One vector is turned by the same rotation once a step. Each row is the vector after some number of steps, and that number follows the row.
The counts run from 0 to 1052.
[127 130 180 105  77 175 126 152  66 135 163 145  96 116 123 117 100 139
 139 152 156 135 104 119 100 112 121 114 174 111 138 105 126 153 152  97
 133  98 112 141 120 141 108 129  93 118  57 157 123 128  79 137 133 173
 142 113 124 185 144  90 131]
313
[137 137 181 107  93 134 105  86 141 155 185 138 122 124 158  85 133 148
 164 115 142 150 118 133 157 112 122 128 153 120 123 161  70 111 127 127
 132  59  47 129  91 115 125 105 130 133 126 156 140  99 131 116 171 127
 152 154 112 178 126 139 137]
988
[125 104 189 111 111 164  93 131 146 136 145 147 100 116 101  92 137 127
 148 143 132 151 140 163 177 122 139 116 126 115 143 110  87 188 174 128
 168  52  72 143 128 128 157 147 122 120 140 135  92 120  86 114 153 121
 135 121 127 150 120 134 153]
650
[166 148 173 137  97  89 111 104 161 151 159 157  99 115 174 121 161 171
 157 153 113 152  99 147  98  71 114 167 157 131  89 143 111 108  95 117
 104  85 121 115 123 130 131 146 118 176 152 166 138 103 106 109 153 153
 132 123 100 158 111 143 106]
870
[132  78 171 131  94 156  83 161  97  94 165 118  95 138 128 123 110 152
 122 159 173 162 108 119 151 120 114 129 172 117 148  91 140 169 138  94
 148  91 125 148 162 133 120 137  97 119  86 148 121 168  65 142 127 162
 139  76 134 188 116  96 117]
64
[139 134 172 126 116 119 121 133 106 104 151 198  51 120 124 117 196 130
 113 144 104 116 108 123  89  88 144 137 128 131  98 149 124 153 122 137
 117 114 139 109  85  84 151 168  96 109 140 105 132 111  91 132 182 138
 118 117 108 116 117 180 108]
691
[110 148 125 129  58 162 152  83  97 153 146 150 100 139 117 135 135 156
 156 104 119 160 139  97 131 116 141 101 204 137 155 174 149 103 117 121
 118 108 132 119 117  96 121 107 138 125 107 134 125 165 142 147 145 171
 146 151 106 160 146  93 132]
486
[118 137 123 149 104  95 123 138 148 117  83 136 132 128  59 116 122 147
 132 130 102 162 152 120 138  74 126 102 145 140 139 100 144 150 147 146
  92 103 185 176 148 118 132 169 119 110 153 151 115 152  80 134  93 172
 145 115  74 106 115 116 123]
266
[129 160 161 131  93 132 155  63 114 150 131 171  60 115 136 159 182 127
 143 138  81 143 128 149  92 108 162 116 160 125  92 153 123 147 106  87
 136 127 138 148  87  90  82 157 116 133 123 102  97 127 126 127 131 133
 142 148 118 142 112 123  87]
876
[129 127 153 144  66 155 124  68 116 128 163 142  87 140 124 119 144 124
 176 101 156 163 135 133 162 123 112 115 191 150 128 123 131 124 128  99
 157  69  81 124  87 111 114 110 113 154 100 124  93 140 130 144 151 155
 162 130 110 178 151  89 122]
990
[127 118 142 169 108 130 133 138 108 151 146 161  82 120 130  96 137 169
 106 159 108 102 106 119 136  66 131 130 163  77 137 151 137 127 144 142
 102 124 172 150 127  67 155 134 154 100 113 128 182 131 113 120 151 164
 105 137 126 150  90 157  71]
501
[119 148 152 172  84 180 122 118 128 186 110 154  74 130 119 116 147 159
 142 165  77 127 138 158 111 103 159 108 180 116 144 144  85 165 148 143
 135  91 129 148 130 104 136 134 176 122 131 143 118 118 117 136 160 164
 126 148 136 145 124 102 108]
306
[127 138 137 173 109  75 108 100 158 116  98 122 117 133  79 111 175 141
 135 118  95 171 174 165 127 104 155 119 132 137 133 111  91 153 120 138
  96  82 147 160 117 120 104 157 138 133 157 123 108 142  92 113  97 136
 180 159  86 120 129 114 104]
788
[149 134 168 116 105 154 128 149 119 159 192 152 107 134 172 126 157 174
 115 133 107 147  95 113 139 110 152 124 171 106 151 181 131 124 125 108
 100  98 134 143 180  69 162 124 131  79 122 129 158 157 123 122 158 118
 101 117 140 172  88 163 108]
1011
[104 129 160  88  91 146 100 102 130 100 192 150 135 146 125  81  95 136
 185  95 137 144 110  97 116 130 100 104 130 111 109 161  69 150 150 111
 167 107  81 147 114 121 137 122 149 129 132 132 122 132 107  91 105 143
 152 141 130 182  98 147 188]
221
[112 109 174 128  87 125  89  95 151 129 150 153 112 129 118  83 103 181
 172 146 151 152 135 127 140 100  95 120 137 109 124 118  60 148 138 127
 147  91  87 120 114 174 112 132 124 156 131 159 111 100  75 108 121 139
 184 131 113 172 135 122 162]
728
[138 139 143 107 108  73  99 104 166 109 168  95 156 124 131 128 134 164
 158 124 133 204 133 111 143 115 129 127 159 158 123 138 119 126  83  87
  78  95 122 152 144 130 106 148 107 149 165 160 121 158 111 128  96 124
 168 119  77 159 102 134 114]
23
[133 142 162 142 110  99 137 119 117 139 134 178  84 110 128 137 177 174
 105 171  78 135 122 119 103  83 166 133 139  83 112 166  95 146 109 130
  96 159 169 127 128  86 107 162 122  90 139 107 156 122  81 110 132 110
 133 145 121 114  90 150  97]
436
[138 112 150 121 129  82  81 161 124  57 171 128 153 141  81 106 157 108
 125  97 136 154 146 124 105 111 129 123 108 156 125 109 120 165 138 126
 103  78 146 154 125 124 157 166 103 113 155 132 121 153  73 110 106 143
 156 103  87 133 128 166 147]
12
[141 119 148 163 104 111 120 167 111 118 106 143 113 125  71 123 171 159
  93 133  99 157 161 142 118  94 163 114 139 122 159 105 117 151 145 135
  83 107 178 169 156 127 129 168  97  82 121 113 111 154  66 127  86 128
 153 118 102 108 124 120 114]
515
[108 132 165 120  98 148 126 112 131 172 120 119  99  97 131 142 119 175
 133 167 116 186 157 141 181 126 172 102 179 106 170 129  95 171 131 108
 113  94 121 166 157 113 104 143 124 100 116 152 104 154 101 132 132 124
 148 131 134 143 102 101 110]
645
[130 126 181  96 128 149 107 143 134 155 162 109 110  89 149 114 101 154
 154 185 164 168 121 134 174 110 136 131 154 103 138 107  96 161 122 102
 130  81  83 153 120 136 121 155 115 122 108 176 128 114  97 118 172 141
 128 113 131 186 102 126 113]
389
[ 98 123 142 149  91 142 118 119 107 144 110 132  90 124  80 121 129 150
 119 124 128 165 184 139 191 135 162 105 160  97 158 109  99 179 145 130
 129 102 117 156 115 116  94 145 119 101  98 117 109 158  85 137 118 130
 165 152 125 143 123  93 132]
396
[ 89 148 166 128  75 156 135 103 111 120 112 166  61 125 102 173 159 121
 141 152  97 151 129 118  80 123 148  89 170 158 117 126 133 176 120 100
 145 114 162 140 125 122 125 168 127 138 124 128  68 143  82 148 119 166
 147 115 105 128 129 100 132]
628
[118 106 157 113  92 128 136 143  78  86 148 159  85 134  91 146 171 114
 100 112 138 154 126 100 133 118 151 111 161 135 141 114 173 147 132 109
 114 100 154 132 113  80 138 156  75  90  94 101 113 178  80 159 135 146
 131  91  94 118 134 128 120]
510
[125 127 170 125  83 144 142 149 101 136 105 201  99 120  63 124 141 165
 104 146  87 121 138 129 121  71 147  99 147 101 135 124 141 145 179 149
 100 124 164 143 126 119 139 165  82  92 120 113 119 131  75 137 137 154
 132 115  96 104 147 120 124]
1019
[122 111 141 178  58 113 133  82 121 141 119 174  95 141  85 112 178 162
 128 102 104 150 172 114 190 105 126 108 169  92 149 142 124 112 141 150
 116 114 128 118 120  96 117 108 113 121 126  82 127 150 115 138 114 120
 170 152 114 125 134 110 110]
669
[132 129 147 150  67 159 158 115 112 175 120 166  75 119 130 119 126 184
 123 166 116 132 101 120 149  65 122 120 200  86 136 142 156 114 128 123
 105 124 148 135 131  83 132 123 128 123 102 138 147 138 124 139 163 178
 119 123 109 151 112 109  75]
1007
[161  95 159 165  87 106  86  92 147 132 180 150 108 143 134  92 172 196
 133 124 119 165 131 127 178 107 113 143 167  82 137 132 105 112 136 118
 125  97 107 137 143  98 113 100 101 134 116 117 142 139 118 105 112 102
 159 118 126 169  98 138 101]
413
[121 121 179 110 137 135 107 147 100 124 143 126  71  95 141 100 106 121
 150 168 148 122  97 149 114 106 126 128 142  98 101 109 101 178 122 112
 140  91 104 149  85 121 135 172 129 124  91 162 134  98  82 108 177 163
 127 128 131 175 109 158  95]
638
[125 143 150 128  48 157 158  79 100 170 140 153  79 130 122 118 140 148
 143 113 131 147 141 112 144 105 131 106 194 106 136 150 118  90 120 127
 118  97 105 118  92 107  97 103 114 133  83 132 126 134 124 146 159 164
 168 170 106 157 153  89 118]
485
[148 124 142 113  91 114 126 117  84  96 190 167 121 156 120  82 147 103
 152  64 115  94  90 100  82  82 106 122 139 120 103 153 147 102 152 125
 129 105 137 160  85  82 155 119 126 122 101 112 153 137 125 118 130 169
 127 133  94 168 127 158 118]
678
[147 102 141 196  85 122  94 112 145 154 126 130 127 135 107  69 128 175
 149 118 119 148 149 160 176  87 100 127 160  91 151 110 110 133 176 142
 111  67 117 171 148 128 137 105 146 130 121 142 141 127 111 110 110 145
 155 124 114 159 119 110 103]
152
[153 117 126 135  82 121 111 138 110  90 179 160 131 166 115 103 149 100
 149  68 138 123 105 114  89  99  96 135 150 156 125 149 159 102 150 120
 127  67 142 146 121 100 177 116 122 144 117 125 129 152 127 133 122 180
 130 104  81 169 144 135 126]
677
[121 102 141 162  83  90 127  78 155 101 116 173  96 122  87  93 147 166
 139 131 115 153 139  98 205  65  93 128 137 102 110 109 152 134 151 149
 110 124 142 125  94  95 135 141  97 150 133 106 117 128  95 119 128 141
 157 123  82 109 121 146  99]
342
